One turn sends every row of this set to another row. A few are shown first. Where does it send the rows asked after them?
Q: [ 3.36 -3.75  2.46 -0.78  1.73  3.91  1.07  0.10 -0.04  3.30  0.86  3.21
 -1.29  1.21]
F: [-0.26 -3.66  2.64  2.26 -0.19  2.98 -3.17  0.16 -1.83  0.55  1.22 -0.73
 -3.26 -2.39]
X: [-1.32 -2.64  3.29  0.72 -0.33  1.65 -1.99  0.88 -2.61  1.76  1.57 -0.10
 -3.18 -2.44]
R: [ 3.06 -4.12  2.63 -0.37  1.36  4.40  0.54  0.60  0.04  3.58  1.34  2.81
 -1.49  0.46]
L: [ 0.72  1.35 -0.02  1.86  2.32  2.57  2.11 -0.51 -0.34  3.31  1.04  3.03
 -1.24  3.03]
S: [ 0.98 -2.16 -0.43  0.65  0.37  1.80  1.25 -2.56  0.25  2.54 -0.10  1.80
 -5.95  0.65]
D: [-2.02 -0.35  1.81  1.80  0.69  1.08  0.97 -3.75 -1.88  0.71 -1.23 -0.32
 -0.74 -1.81]
J: [ 4.18  1.38  2.63  1.19  1.04  3.82 -0.32 -0.22  0.57 -0.05 -0.79  1.38
 -3.02 -1.10]
T: [-0.99 -3.34  3.53  3.84 -1.17  1.96 -2.00 -2.86 -3.34 -0.31  1.64  2.47
 -1.90  2.17]
P: [-0.16 -3.49  3.36  4.05 -0.68  2.30 -2.05 -2.65 -3.19 -0.34  1.08  3.08
 -1.85  3.05]
N: [-0.54  1.21  0.68  1.66  2.03  2.14  1.88 -0.43 -0.37  3.58  0.99  3.20
 -0.77  3.19]
K: [ 2.22 -4.07  3.22 -1.05  1.81  3.37  0.83  0.05  0.07  3.63  0.96  3.39
 -0.50  1.08]
Z: [ 0.07 -1.66  3.26  4.57  2.46  1.10 -2.40 -1.31 -1.12 -0.63  1.63  2.50
  1.42 -1.93]
Y: [ 2.04 -2.53 -0.21  2.93  1.53  2.06  0.84 -2.11  0.13  1.53  0.12  1.09
 -6.32  0.86]
W: [ 0.33  1.61  0.19  2.54  1.77  3.05  2.25 -1.24 -0.22  3.34  0.49  2.63
 -1.16  2.81]
B: [ 2.93  1.54  1.81 -0.36  0.81  2.88 -0.15  0.04  1.11  1.29 -0.27  2.18
 -2.77 -2.15]
U: [-0.72 -3.81  2.71  3.75 -1.54  1.50 -1.79 -3.24 -3.50  0.35  1.22  2.65
 -2.33  2.07]
G: [-1.37  0.25  1.33  3.53  0.43  2.52 -0.68 -3.57 -1.61 -0.58 -1.30 -1.13
 -1.05 -1.29]
H: [ 0.78 -0.78  2.94  4.11  1.99  0.93 -2.75 -1.00 -1.04 -0.26  1.18  2.82
  1.67 -2.25]
M: [ 0.90 -1.70  2.97  4.94  3.15  1.22 -2.65 -0.83 -0.86 -0.71  1.10  3.16
  1.25 -0.99]

U moves to R
S moves to F
Where do these go?
X moves to J
Z moves to L
K moves to M

